In the data rows, 500 means zero.
Here are some rows, each followed by its group. Groups can overlap.
493,527,527,542,531,527,532,494,513,425,537,560,458,536,536,479,514,494,535,456,519,468,445,457,537,545,505,456,457,529,466,472,515,559,556,518,450,481,485,494,450,476,514,444,444,466,568,512,488,521,511,514,458,470,519,493,549,520,476,541,456,487,500,532 tile
497,544,533,523,526,523,516,496,502,436,529,549,444,524,526,471,519,501,523,457,515,488,451,463,513,512,493,468,438,537,471,487,516,553,562,525,453,475,488,472,441,493,500,455,441,449,572,513,487,515,491,551,465,459,509,512,553,498,477,545,459,504,481,523 yarn
520,540,523,408,442,517,454,570,483,503,519,412,551,417,464,482,523,531,459,479,492,577,471,541,440,451,406,630,440,515,508,540,459,440,570,570,515,538,519,499,488,541,597,500,464,498,487,489,517,549,417,525,405,475,598,529,548,530,509,579,484,475,443,512 comb
442,479,648,537,528,393,482,410,457,570,600,638,476,466,515,376,529,518,572,546,447,506,598,508,440,450,692,460,475,558,594,510,583,635,328,531,530,593,535,498,435,616,526,581,553,493,418,624,346,426,581,637,554,504,438,565,442,454,336,462,599,539,421,358 clay
466,542,589,467,448,519,454,516,515,490,568,484,548,404,505,469,546,518,504,446,529,556,472,527,422,455,463,598,440,550,506,532,495,475,518,568,496,536,514,509,434,560,586,486,450,491,512,516,473,555,427,547,422,460,582,509,552,544,447,558,492,500,433,499 clay
381,500,520,566,462,508,459,493,555,501,499,555,530,654,477,598,512,407,432,480,575,424,546,497,468,450,532,419,526,560,498,456,467,468,434,531,466,444,486,469,470,482,408,514,525,535,578,514,436,495,500,495,643,469,376,461,499,392,463,479,586,666,508,489 brick
517,545,529,405,427,519,442,588,486,517,523,410,556,393,474,494,535,530,425,466,499,590,470,562,420,446,391,670,435,500,519,527,438,408,574,567,528,543,534,506,497,526,614,505,469,514,476,477,520,557,410,505,392,474,621,521,553,555,505,581,496,476,444,521 comb
620,348,409,493,572,331,473,491,398,605,515,487,455,607,545,442,408,467,543,650,328,513,657,529,576,539,687,402,538,387,630,438,491,601,385,371,624,628,587,559,539,549,510,554,655,612,398,502,445,340,695,472,511,654,377,600,366,404,508,430,456,364,537,380 clay
502,541,503,459,521,503,526,530,449,476,496,515,447,471,503,466,541,512,461,497,500,515,483,526,506,459,479,519,442,522,507,521,517,508,559,521,490,476,517,458,488,493,503,483,481,487,506,487,473,489,470,559,499,489,518,545,522,509,473,542,515,515,454,537 yarn
519,480,495,558,515,501,508,513,507,444,529,485,472,582,563,508,470,513,504,495,486,466,453,449,569,607,553,430,507,456,486,457,495,537,538,468,477,542,498,543,486,429,554,458,487,501,511,509,514,500,573,463,444,516,505,524,537,478,489,542,401,397,517,502 yarn
493,551,537,465,481,520,480,514,498,482,537,477,515,434,496,460,518,518,505,460,508,544,471,516,450,463,447,573,430,544,495,520,469,493,559,556,491,509,509,488,444,560,547,506,448,489,531,505,507,543,441,547,419,452,569,504,541,524,495,561,479,484,456,507 comb
465,496,563,510,542,470,500,450,489,481,573,553,490,498,501,424,490,534,585,504,470,489,521,478,490,492,571,478,459,555,518,518,515,597,463,519,501,530,502,510,429,588,521,532,492,485,522,551,459,494,534,570,482,483,483,537,491,464,444,521,506,483,459,440 clay
497,505,527,530,550,498,528,488,496,443,535,540,465,526,516,451,488,510,554,487,485,476,479,461,545,548,536,459,461,529,484,488,509,590,531,507,473,502,495,512,447,506,519,464,468,489,544,529,485,509,534,523,462,490,502,504,515,505,470,534,463,473,503,490 tile
494,537,530,519,532,529,526,498,502,433,534,552,451,500,528,469,526,499,533,454,519,484,454,476,517,501,486,478,440,545,472,491,513,554,558,526,459,466,493,477,440,500,503,456,438,460,574,503,488,521,481,547,463,463,521,498,545,522,481,539,469,509,482,536 tile
318,448,423,626,386,588,484,437,685,583,262,414,803,568,201,777,374,463,472,510,619,403,619,404,395,446,311,487,781,535,358,574,431,325,349,520,465,338,320,448,612,553,236,707,570,433,547,539,688,612,417,347,775,444,399,173,407,369,674,325,684,761,659,389 tent
483,537,535,545,520,531,521,489,522,436,535,571,447,541,542,493,522,479,517,446,535,466,447,463,523,525,503,449,457,532,468,467,517,547,543,516,446,469,485,478,451,463,499,443,445,459,574,505,478,518,497,523,483,459,500,490,556,512,472,533,474,522,496,540 tile
494,540,532,478,511,526,505,517,495,454,529,506,486,458,508,458,526,515,524,460,511,518,461,503,487,477,460,533,434,548,483,517,499,524,561,538,479,484,502,485,440,538,525,473,437,472,551,503,499,535,450,551,441,465,552,510,539,524,491,548,466,494,464,522 tile
494,533,535,515,536,528,527,494,506,430,540,550,456,502,534,469,520,507,548,453,514,487,454,468,525,513,493,477,441,547,467,487,517,563,551,524,460,468,492,488,431,505,508,462,437,466,574,506,495,522,486,544,458,462,521,497,542,517,480,541,465,496,482,527 tile
512,527,522,564,510,534,542,507,533,423,535,572,465,536,530,486,524,493,550,440,518,463,435,457,551,531,512,455,463,529,468,481,496,562,539,510,448,477,472,488,466,437,518,466,449,452,577,487,484,528,511,512,478,474,512,502,549,532,474,532,463,517,523,558 tile
473,527,505,489,510,483,538,524,442,491,503,536,436,539,496,504,558,502,420,518,510,490,521,534,517,436,535,464,462,531,529,520,523,495,511,529,490,463,518,434,497,467,476,516,523,518,501,507,436,457,504,560,582,500,455,556,501,458,427,523,578,579,452,539 brick
437,515,489,514,510,506,542,490,467,480,519,545,449,536,472,533,541,506,473,494,529,467,513,518,516,436,508,474,495,551,512,526,497,491,502,526,487,439,495,437,477,493,477,527,515,519,532,499,464,483,494,523,578,496,452,495,488,478,447,522,566,605,465,568 brick
492,543,535,463,493,524,490,530,495,465,525,485,503,446,495,466,523,517,510,460,508,535,460,515,468,469,450,560,434,543,487,523,494,502,562,548,489,494,507,494,449,547,544,479,441,478,541,504,499,541,435,547,432,468,565,508,544,524,494,550,467,490,454,519 comb
493,528,529,541,529,532,533,490,518,428,538,562,449,529,542,485,521,493,539,445,525,465,444,456,539,535,505,453,457,529,465,470,515,560,550,514,449,471,482,489,450,465,510,443,441,465,571,506,489,522,504,521,468,465,514,487,552,525,475,536,464,498,499,537 tile
455,532,570,489,510,516,505,502,508,465,555,538,512,445,528,449,533,520,545,458,522,502,472,496,469,482,495,528,437,568,496,511,515,539,524,523,484,497,504,495,416,549,530,468,439,475,545,516,476,526,456,568,454,466,533,510,532,544,455,544,479,491,455,491 clay
422,510,492,536,511,505,521,484,490,481,519,558,469,548,480,554,544,481,466,487,542,463,527,505,515,439,514,452,510,560,505,515,482,493,480,536,481,439,497,444,480,491,474,530,510,520,550,498,453,486,498,530,596,487,442,487,492,453,453,506,575,631,476,558 brick
528,561,536,476,505,490,517,528,455,492,496,534,444,538,499,436,533,507,435,502,487,514,473,502,480,479,493,466,408,521,495,497,538,530,569,544,461,489,501,449,475,482,486,481,475,434,524,523,471,475,490,575,502,465,510,579,551,461,475,554,504,506,466,494 yarn
469,532,509,506,518,500,530,507,467,480,511,549,439,543,506,505,545,484,450,492,524,481,507,515,509,449,525,461,461,539,512,509,517,510,513,529,478,457,511,442,481,478,474,498,499,505,534,502,445,475,493,553,556,486,458,526,513,471,444,524,551,580,463,541 brick
497,537,537,452,493,525,483,533,500,471,531,474,513,430,503,465,533,517,510,459,512,538,459,521,466,465,444,572,438,545,490,525,490,494,556,552,490,504,509,502,446,551,547,480,441,491,532,504,498,544,424,539,429,469,572,511,545,534,490,556,473,494,455,523 comb
456,520,507,555,526,548,545,466,533,461,505,571,487,499,479,552,507,494,552,453,556,441,478,451,511,481,458,464,517,550,452,505,490,528,496,538,461,419,458,472,478,483,467,495,464,468,584,492,518,530,470,506,529,463,480,410,507,544,504,499,544,600,526,564 tent
463,496,590,524,533,459,500,462,485,494,567,578,493,486,519,414,519,514,568,502,474,488,532,489,483,486,592,478,458,556,529,498,537,604,447,525,500,532,511,510,424,579,517,518,490,489,500,571,428,481,536,593,500,485,487,531,486,483,414,505,518,506,455,430 clay
476,519,480,471,515,523,550,515,457,471,510,508,453,445,491,513,547,537,484,499,524,487,491,545,515,447,468,528,512,539,506,549,483,474,530,513,507,443,510,458,485,484,500,501,491,539,501,488,480,500,449,520,530,515,520,488,476,544,467,523,540,564,466,592 harp
481,529,517,561,513,533,512,481,542,438,549,554,437,560,536,474,521,490,508,458,509,472,430,475,558,557,519,424,467,491,467,457,508,543,537,491,449,489,471,480,461,434,521,426,449,466,558,515,478,526,513,500,475,468,523,504,562,533,490,531,432,477,521,540 tile
454,515,502,563,502,556,542,444,580,487,469,553,539,500,440,570,503,498,564,464,567,430,476,437,502,503,437,476,570,523,422,503,515,502,475,534,458,415,413,495,525,472,436,521,480,454,556,492,571,540,472,462,555,446,470,367,505,550,528,465,557,593,567,559 tent
492,536,521,480,524,533,527,518,489,444,526,533,470,450,525,466,536,508,523,458,521,505,457,512,496,476,457,527,444,549,485,512,504,524,557,528,481,463,505,482,445,512,513,457,438,480,553,489,492,528,445,541,458,477,550,497,527,555,489,540,474,515,470,549 comb
493,540,521,504,530,526,528,507,490,443,529,545,446,492,522,471,531,502,517,459,517,497,460,490,509,486,481,486,439,543,479,500,513,542,558,526,466,464,498,468,446,504,502,462,444,464,566,499,484,516,471,552,474,466,518,504,542,521,483,538,480,517,474,540 brick
564,546,452,529,336,611,656,298,705,633,286,353,656,421,345,594,494,556,563,493,601,472,441,409,533,638,431,530,707,399,335,573,648,337,428,433,426,400,296,502,748,398,314,557,537,450,322,511,713,593,450,281,678,444,543,332,484,574,617,289,648,464,711,516 tent
463,525,584,508,508,503,497,483,509,472,565,537,503,458,517,438,526,521,556,466,511,512,490,484,470,477,527,515,445,573,497,506,520,552,499,551,485,510,504,509,415,562,537,489,451,479,536,543,464,527,483,571,454,465,535,506,529,504,444,525,489,505,452,473 clay
462,527,538,578,482,550,501,482,584,456,518,557,497,587,546,550,511,436,483,438,572,424,435,471,519,560,512,438,511,509,456,430,492,501,502,499,436,482,473,516,487,420,500,421,459,484,540,506,460,535,495,459,519,451,496,459,561,516,480,495,468,525,524,534 brick
461,540,550,534,499,500,493,505,505,470,522,577,448,602,535,511,537,453,456,470,546,463,482,487,500,489,534,433,446,549,504,450,526,515,507,515,459,471,500,456,461,463,459,459,484,477,560,518,427,487,505,540,555,463,441,522,541,451,448,519,519,579,485,521 yarn
494,546,528,495,527,521,514,503,493,446,524,529,455,491,516,458,517,508,523,470,508,497,459,478,503,495,477,496,433,541,477,504,513,545,569,524,463,477,496,474,445,521,507,468,441,456,559,507,495,514,472,555,455,460,523,519,545,505,488,550,466,494,473,519 harp
676,238,322,466,655,211,352,469,312,727,491,495,434,600,544,425,280,423,571,774,222,573,794,586,542,481,749,389,590,314,736,427,444,626,247,282,747,718,688,598,589,668,473,646,765,643,335,468,439,224,774,470,499,753,257,643,219,339,601,338,441,354,546,249 clay
821,013,000,429,677,104,120,671,219,904,378,206,571,648,703,610,014,279,427,951,113,771,886,688,537,456,727,369,673,024,886,408,305,431,187,119,978,931,899,793,747,696,588,679,937,707,306,124,623,096,875,184,304,994,192,699,091,342,981,265,102,117,612,206 clay
511,541,503,458,514,505,526,540,449,475,499,509,452,475,505,469,543,515,457,497,498,520,480,531,504,456,476,518,438,522,508,523,516,503,562,528,490,478,515,458,487,493,507,487,479,485,506,492,476,492,468,558,496,489,528,545,526,510,474,539,513,516,454,539 yarn
481,536,538,526,534,532,524,497,511,428,531,556,458,499,532,454,521,505,558,451,526,489,443,467,513,523,495,490,447,573,456,480,522,544,555,533,466,456,482,474,429,480,526,425,429,470,597,507,487,525,485,550,445,463,525,488,548,523,483,524,454,513,483,537 tile
529,497,487,559,499,512,540,506,519,445,524,509,472,565,572,502,482,499,497,480,508,460,437,465,568,608,549,427,507,449,485,437,500,536,548,467,472,540,491,537,491,409,554,445,483,515,500,501,501,501,568,462,458,512,512,516,541,516,475,545,418,389,514,526 tile
505,542,535,449,483,522,480,531,496,476,532,462,517,438,483,462,526,519,508,469,502,540,469,514,457,463,440,572,435,542,493,527,482,491,560,558,496,506,508,495,455,552,558,492,451,480,525,498,506,542,430,543,425,466,573,515,545,520,503,559,470,481,451,514 comb
485,536,559,441,444,529,462,561,506,486,540,449,542,391,509,474,548,519,474,450,514,568,461,546,425,463,425,628,445,535,504,530,479,450,544,553,505,528,522,510,452,532,596,466,444,491,498,497,487,562,413,524,410,474,602,504,551,563,479,560,471,489,444,528 comb
481,520,483,465,507,490,553,530,426,489,500,506,437,493,482,507,563,529,424,528,505,495,518,558,529,434,515,496,487,522,534,545,507,472,519,522,508,462,522,439,514,461,495,527,528,546,468,499,450,464,490,546,575,519,485,547,482,486,431,524,581,563,445,562 brick
483,539,528,530,530,529,525,495,506,440,532,568,443,518,528,486,525,485,519,454,529,476,456,477,518,500,494,463,448,541,474,484,515,546,546,522,455,461,492,471,448,483,494,456,447,464,576,500,478,514,485,540,485,462,502,493,544,515,473,534,486,534,487,544 brick
458,527,508,517,505,480,531,507,458,488,509,556,443,556,483,522,552,490,418,507,528,478,527,536,509,437,538,445,465,540,523,513,511,500,501,535,486,460,514,427,488,479,462,516,526,513,519,511,427,456,509,554,599,496,429,543,502,448,427,520,586,592,455,539 brick
472,532,559,483,498,520,504,511,502,454,566,547,512,462,531,446,527,509,535,462,521,517,466,504,480,491,492,538,437,568,495,511,519,540,529,544,479,495,503,495,415,541,528,453,437,470,543,517,469,539,457,557,448,468,550,495,528,551,472,540,464,498,465,508 clay
539,525,477,369,459,514,502,611,430,499,474,411,507,387,491,488,559,549,396,520,487,564,479,587,477,457,420,644,487,478,530,537,468,410,574,508,534,515,539,502,549,454,584,477,496,549,402,469,485,517,430,500,460,527,610,555,511,576,490,551,521,475,444,555 comb
522,540,490,426,503,496,512,579,422,491,469,479,457,456,481,485,544,541,410,523,484,533,487,576,507,453,469,556,447,497,521,542,500,467,564,536,517,489,525,459,529,472,526,499,499,508,463,498,472,486,464,554,503,511,539,566,519,513,482,535,528,501,444,537 yarn
499,544,538,531,521,524,511,496,513,442,519,549,443,550,538,473,514,499,500,465,518,479,443,470,501,533,503,456,442,528,470,478,512,552,567,514,444,473,485,484,448,492,496,452,443,445,568,512,485,516,503,538,462,456,501,519,556,471,477,560,444,484,484,522 yarn
438,488,632,528,522,426,465,402,474,543,604,595,489,460,501,407,510,525,588,528,462,509,570,499,446,453,649,480,478,565,567,517,552,604,360,547,516,583,527,504,435,620,538,579,527,495,455,610,384,460,550,621,517,489,463,551,459,455,376,487,574,528,428,389 clay
455,530,523,541,514,517,506,484,510,462,530,564,455,527,513,531,529,485,498,460,550,463,481,491,496,473,513,447,465,545,491,482,488,516,509,533,469,452,496,461,460,490,462,496,476,472,582,512,475,496,492,540,537,460,444,485,527,493,471,516,513,585,477,542 brick
441,510,489,571,492,566,558,439,588,504,436,532,560,498,404,604,475,503,552,460,579,423,496,420,495,497,422,469,589,529,413,531,493,480,453,537,455,397,403,478,536,477,417,539,490,446,557,505,582,559,464,453,584,447,468,338,487,537,546,446,591,624,587,536 tent
467,537,571,476,479,520,482,517,511,474,557,500,529,425,513,457,540,516,522,452,520,536,469,516,445,464,473,570,438,557,498,523,501,505,527,552,489,514,509,508,428,556,557,478,441,483,532,513,481,548,435,550,432,462,567,504,540,538,465,548,480,501,446,503 comb
469,519,498,560,446,574,546,431,619,494,465,518,544,532,490,578,500,477,541,444,588,427,440,444,534,573,473,461,575,488,420,465,521,472,477,499,441,448,421,511,552,413,456,472,476,482,504,492,538,554,488,409,560,454,512,393,525,549,525,446,540,529,579,535 tent
477,541,542,553,506,530,506,492,532,443,534,571,450,564,550,503,520,462,499,445,542,460,446,464,512,532,515,441,462,527,470,454,517,536,536,513,442,477,485,482,454,449,493,437,450,463,570,509,467,516,502,515,496,457,488,495,563,497,466,528,475,527,500,534 brick
425,497,427,579,337,632,556,337,750,628,193,364,801,456,240,702,404,508,517,504,634,441,524,398,436,570,326,537,800,451,304,582,565,288,363,447,431,353,267,487,734,481,202,652,549,394,396,527,753,640,408,273,761,424,496,206,434,474,713,232,679,612,727,392 tent
498,538,537,555,513,531,497,497,525,424,540,566,465,555,552,484,506,478,504,450,520,455,436,460,529,561,515,448,464,514,463,453,517,549,569,500,443,486,486,499,451,462,520,433,438,457,564,512,486,513,518,523,472,456,510,499,564,507,472,550,435,500,499,534 yarn
541,405,460,527,550,449,450,517,487,485,511,452,463,613,588,537,396,525,490,570,431,485,523,439,594,630,588,423,559,400,521,460,463,522,481,433,534,581,543,600,508,458,571,523,556,525,475,492,552,437,632,432,428,563,437,561,464,413,550,529,385,337,533,447 yarn
489,521,536,522,539,517,525,490,504,433,547,538,464,511,525,457,516,513,555,459,504,482,462,461,523,523,507,472,447,547,474,489,509,572,549,521,464,481,487,494,436,519,515,468,445,467,568,515,494,520,502,543,452,467,522,504,536,504,478,540,459,479,483,513 tile
480,536,519,521,531,525,528,498,494,446,527,562,444,507,521,490,532,490,513,461,528,480,468,489,514,479,489,472,451,545,482,496,511,537,540,526,464,455,497,461,453,489,491,468,456,472,568,494,478,508,478,544,497,468,499,495,533,517,475,530,501,547,480,550 brick
451,523,513,549,521,535,527,480,522,454,523,572,467,528,500,537,519,478,523,456,550,453,481,473,513,475,485,454,493,551,471,493,493,525,504,533,462,437,482,466,464,481,473,486,468,482,581,494,484,515,481,518,530,464,470,450,517,513,482,512,531,592,503,553 brick
572,555,427,520,274,641,689,224,770,706,149,267,751,354,237,620,463,587,552,524,623,499,460,396,495,662,387,576,802,364,276,642,723,234,387,385,414,361,218,488,851,418,183,624,565,407,237,534,823,636,408,209,768,425,556,275,446,552,693,174,702,463,791,460 tent
424,504,648,518,531,418,485,409,476,541,631,610,498,429,509,384,543,523,574,519,447,524,583,502,430,432,653,499,472,554,573,505,568,608,351,537,519,580,519,516,431,621,549,590,558,490,425,600,374,461,562,618,523,490,462,554,465,482,340,495,585,531,421,371 clay
516,526,479,426,503,491,544,560,414,499,475,484,450,457,490,484,559,543,404,532,482,523,506,569,520,440,491,540,466,495,539,540,516,465,549,520,515,481,533,453,538,459,522,511,520,536,432,490,461,470,478,549,541,521,533,571,496,513,447,536,567,522,434,556 yarn
521,528,504,394,464,529,488,589,466,484,511,436,518,371,511,483,553,539,437,482,503,561,461,585,460,466,405,645,476,496,519,540,467,415,572,514,526,505,534,505,506,477,573,463,470,536,451,467,503,541,408,500,433,514,612,519,520,586,495,555,487,485,443,562 harp
495,500,524,542,545,513,520,496,509,430,533,522,465,546,544,468,496,526,538,478,490,463,459,442,553,563,529,450,479,503,470,475,504,565,546,499,460,513,489,509,455,482,522,467,461,482,546,529,507,514,539,518,452,493,507,513,540,479,486,547,435,442,494,493 yarn
458,508,487,506,523,499,556,517,449,485,503,508,454,515,452,548,554,518,424,526,518,461,532,550,533,421,513,487,517,541,522,550,473,465,491,524,502,444,513,439,505,477,494,535,534,562,485,507,441,473,482,534,593,509,466,509,473,481,434,512,574,597,450,573 brick
503,540,537,498,540,524,522,497,502,438,533,535,451,504,527,464,516,498,536,456,511,498,457,473,507,504,485,478,441,543,470,493,505,547,564,529,463,473,487,482,437,516,502,462,433,472,575,516,499,524,480,539,454,458,524,506,547,511,485,544,457,500,470,530 harp
512,467,495,552,545,486,481,498,493,447,524,478,473,573,531,492,443,539,525,518,464,473,480,440,557,588,556,434,513,471,493,479,477,553,517,475,488,545,499,552,475,479,538,496,498,492,516,517,529,490,580,492,431,516,479,533,512,445,507,539,407,403,511,463 yarn
480,539,541,551,523,530,519,488,517,439,535,570,438,537,544,493,519,485,519,448,534,467,450,465,521,514,502,456,460,535,469,466,519,552,544,516,450,466,486,477,451,466,501,450,445,460,571,507,475,515,494,525,488,460,500,493,552,506,474,532,480,525,491,539 brick
486,537,532,538,523,529,523,492,515,434,539,566,446,536,538,483,525,482,520,449,531,469,449,466,520,515,502,453,451,534,470,472,518,550,549,521,450,467,487,477,449,476,500,449,443,460,575,506,480,516,494,534,478,461,505,496,554,511,472,535,472,517,493,539 brick
481,549,540,459,475,522,473,529,499,474,527,454,514,427,492,462,536,502,515,461,512,545,462,504,458,460,440,586,434,536,503,529,485,465,556,554,502,504,508,496,458,542,568,479,446,490,517,499,512,545,424,527,429,464,584,504,557,528,496,557,469,471,430,528 comb
Which 3 groups are nearest to each row below, nearest first, going by the distance to the group's nearest row?
492,537,508,489,525,516,529,517,470,460,515,538,443,486,512,478,540,503,487,479,514,501,476,514,510,464,483,494,448,538,497,515,514,519,550,526,478,462,509,457,467,494,497,480,467,482,539,493,475,500,471,551,498,481,512,521,524,514,473,534,507,535,465,548 yarn brick comb
765,134,151,433,659,151,259,541,268,820,448,373,477,636,600,490,165,351,519,863,158,662,851,637,546,475,749,380,631,179,811,406,385,545,219,190,857,811,782,672,661,687,513,660,852,690,311,322,509,153,825,336,428,870,220,672,153,326,761,297,306,249,586,235 clay yarn tile
480,534,542,468,502,528,495,514,498,454,524,508,488,437,519,464,532,516,522,461,503,524,459,518,469,483,454,554,434,546,491,505,495,518,553,547,483,491,517,488,432,540,543,461,428,474,536,513,483,538,436,543,439,480,566,502,539,554,494,549,459,492,471,546 tile comb clay
Which 4 groups are nearest to each row below, nearest first, going by the distance to the group's nearest row?
630,300,429,470,625,220,397,424,330,718,519,582,409,590,520,354,363,428,594,739,244,542,779,576,503,469,771,391,561,384,723,436,510,678,243,337,699,683,644,551,543,667,446,630,733,626,319,549,362,233,745,540,568,701,274,645,244,349,490,341,527,422,521,254 clay yarn brick tile
493,529,493,464,518,522,538,528,458,465,512,513,455,444,508,488,546,523,482,488,515,506,478,540,507,455,465,532,473,532,505,533,498,489,549,516,498,458,516,464,481,489,508,485,474,514,510,482,481,506,449,534,499,501,533,511,502,544,475,531,516,536,461,570 harp yarn comb brick
509,542,509,467,514,487,532,538,438,492,490,527,437,512,507,470,551,508,423,513,495,511,498,534,504,449,510,486,432,518,522,518,530,510,547,529,486,476,517,441,497,479,490,496,501,484,498,504,453,465,495,571,536,491,492,570,524,475,448,534,540,536,449,529 yarn brick harp comb
Which 4 groups are nearest to each row below, nearest first, going by the average distance to the group's rows?
481,542,536,536,519,522,513,494,509,450,530,569,441,547,534,489,528,474,496,457,531,474,460,476,507,500,508,451,446,537,481,471,522,540,538,522,451,467,492,463,451,471,488,454,455,461,571,507,465,506,493,540,500,459,485,507,553,495,466,531,488,541,487,534 tile brick yarn harp
Which 3 groups are nearest to each row below, nearest first, going by the distance to the centre of the group?
542,429,440,559,506,473,486,549,488,477,511,420,496,610,591,540,428,512,466,541,460,481,471,463,591,638,585,414,552,390,520,449,476,500,515,428,519,597,527,589,532,401,592,470,536,540,459,474,535,472,620,400,430,571,496,546,509,466,519,534,352,330,529,487 yarn tile clay
Which 3 groups are nearest to each row below, nearest first, going by the average distance to the group's rows?
486,489,577,521,546,450,529,481,473,495,543,587,479,509,530,407,535,500,561,500,463,480,532,482,504,510,596,467,450,541,529,472,544,627,458,504,502,514,505,515,432,542,499,480,502,501,502,557,431,476,555,588,513,509,474,533,488,495,418,500,512,485,481,444 tile brick yarn
504,527,478,411,510,483,544,567,411,505,473,484,438,455,502,471,553,537,404,546,479,512,508,557,520,448,484,552,467,493,540,544,519,469,558,503,518,488,534,454,540,458,518,504,521,522,425,490,462,453,480,551,533,518,524,583,495,516,447,540,567,504,432,546 harp yarn comb
Which 4 groups are nearest to each row below, nearest first, going by the distance to the centre of the group?
622,360,457,489,584,278,472,465,372,657,519,571,435,602,527,377,432,447,552,673,308,519,709,555,528,505,735,393,516,412,668,427,530,663,333,371,641,632,597,525,522,610,470,568,679,604,363,553,379,295,712,540,576,662,331,622,329,391,445,396,529,410,515,326 clay yarn brick tile
457,525,509,522,518,510,528,499,483,468,522,558,448,535,501,520,536,483,478,482,534,472,502,504,511,449,509,458,475,548,499,504,504,511,510,532,476,448,502,447,470,483,473,500,491,503,553,499,458,487,487,541,553,480,460,499,511,483,456,519,546,590,475,549 brick yarn harp tile
542,531,487,394,501,448,560,610,353,546,441,501,445,503,469,447,577,552,302,582,444,537,527,589,508,433,515,514,440,473,566,522,541,461,553,558,513,512,540,447,580,421,517,547,562,506,387,517,440,424,526,588,591,529,525,651,497,463,440,547,620,507,422,501 yarn harp brick comb
552,506,473,335,436,514,488,639,420,507,471,378,524,344,493,504,567,580,353,526,471,572,477,629,477,476,392,713,522,442,549,552,442,345,580,494,562,531,552,515,585,408,609,478,519,596,345,459,497,524,417,469,452,560,642,558,498,601,474,559,541,460,435,568 comb harp yarn brick
501,513,533,527,545,512,527,492,502,433,548,559,454,515,534,463,515,504,551,464,502,470,466,464,532,544,521,467,454,533,476,477,513,571,543,511,463,487,485,507,439,496,516,462,455,469,567,525,494,520,512,545,453,478,522,502,535,508,486,536,451,471,503,513 tile yarn harp brick
480,536,539,485,518,532,507,520,502,446,536,532,493,445,533,456,545,506,531,452,522,507,454,509,483,483,464,537,448,553,482,510,507,534,550,530,481,474,503,504,429,532,516,452,432,476,554,493,498,536,447,549,449,469,553,489,537,560,478,537,461,504,465,539 harp tile comb yarn
555,397,415,576,493,461,469,593,468,500,490,380,507,614,620,562,397,513,438,558,449,493,487,443,609,635,585,403,582,368,540,468,458,481,503,406,533,618,563,618,551,382,605,498,569,541,432,452,552,456,659,371,411,602,482,556,492,451,556,521,321,311,530,477 yarn clay tile harp
507,474,504,545,535,489,500,501,494,441,532,500,470,570,544,484,460,529,531,510,468,471,476,455,561,584,547,431,503,488,490,467,487,559,525,479,483,533,498,533,474,466,531,471,486,489,522,516,520,486,577,482,439,514,499,519,514,469,492,541,415,404,515,490 yarn tile brick harp
498,539,537,491,512,512,485,481,504,460,532,477,489,495,465,453,489,540,549,482,491,511,470,469,487,494,477,511,445,551,473,525,482,541,553,551,472,503,486,492,436,570,518,514,450,458,555,532,519,526,475,563,432,453,519,523,538,457,505,557,464,475,473,482 harp tile yarn comb
619,467,482,220,341,478,350,826,391,574,437,243,657,293,414,566,576,613,179,551,396,650,503,663,403,480,268,913,542,310,594,533,337,202,607,558,638,660,571,593,734,305,803,503,586,641,219,431,558,549,422,411,345,578,719,590,551,638,482,654,594,412,420,536 comb harp yarn clay
468,532,508,518,516,517,526,495,482,455,521,561,443,515,509,509,536,495,496,473,529,486,485,496,510,466,493,470,465,549,493,510,504,525,523,527,471,448,500,457,463,477,481,486,472,490,554,498,464,494,480,550,521,475,475,500,517,505,470,520,529,564,478,551 brick yarn tile harp
593,457,456,214,383,490,464,732,368,534,433,283,545,255,464,532,613,683,208,602,413,568,495,715,506,539,349,884,651,321,601,563,390,202,589,426,631,589,572,575,745,241,692,492,610,734,107,472,502,508,437,395,469,640,704,604,463,660,409,585,640,405,426,595 comb harp yarn clay
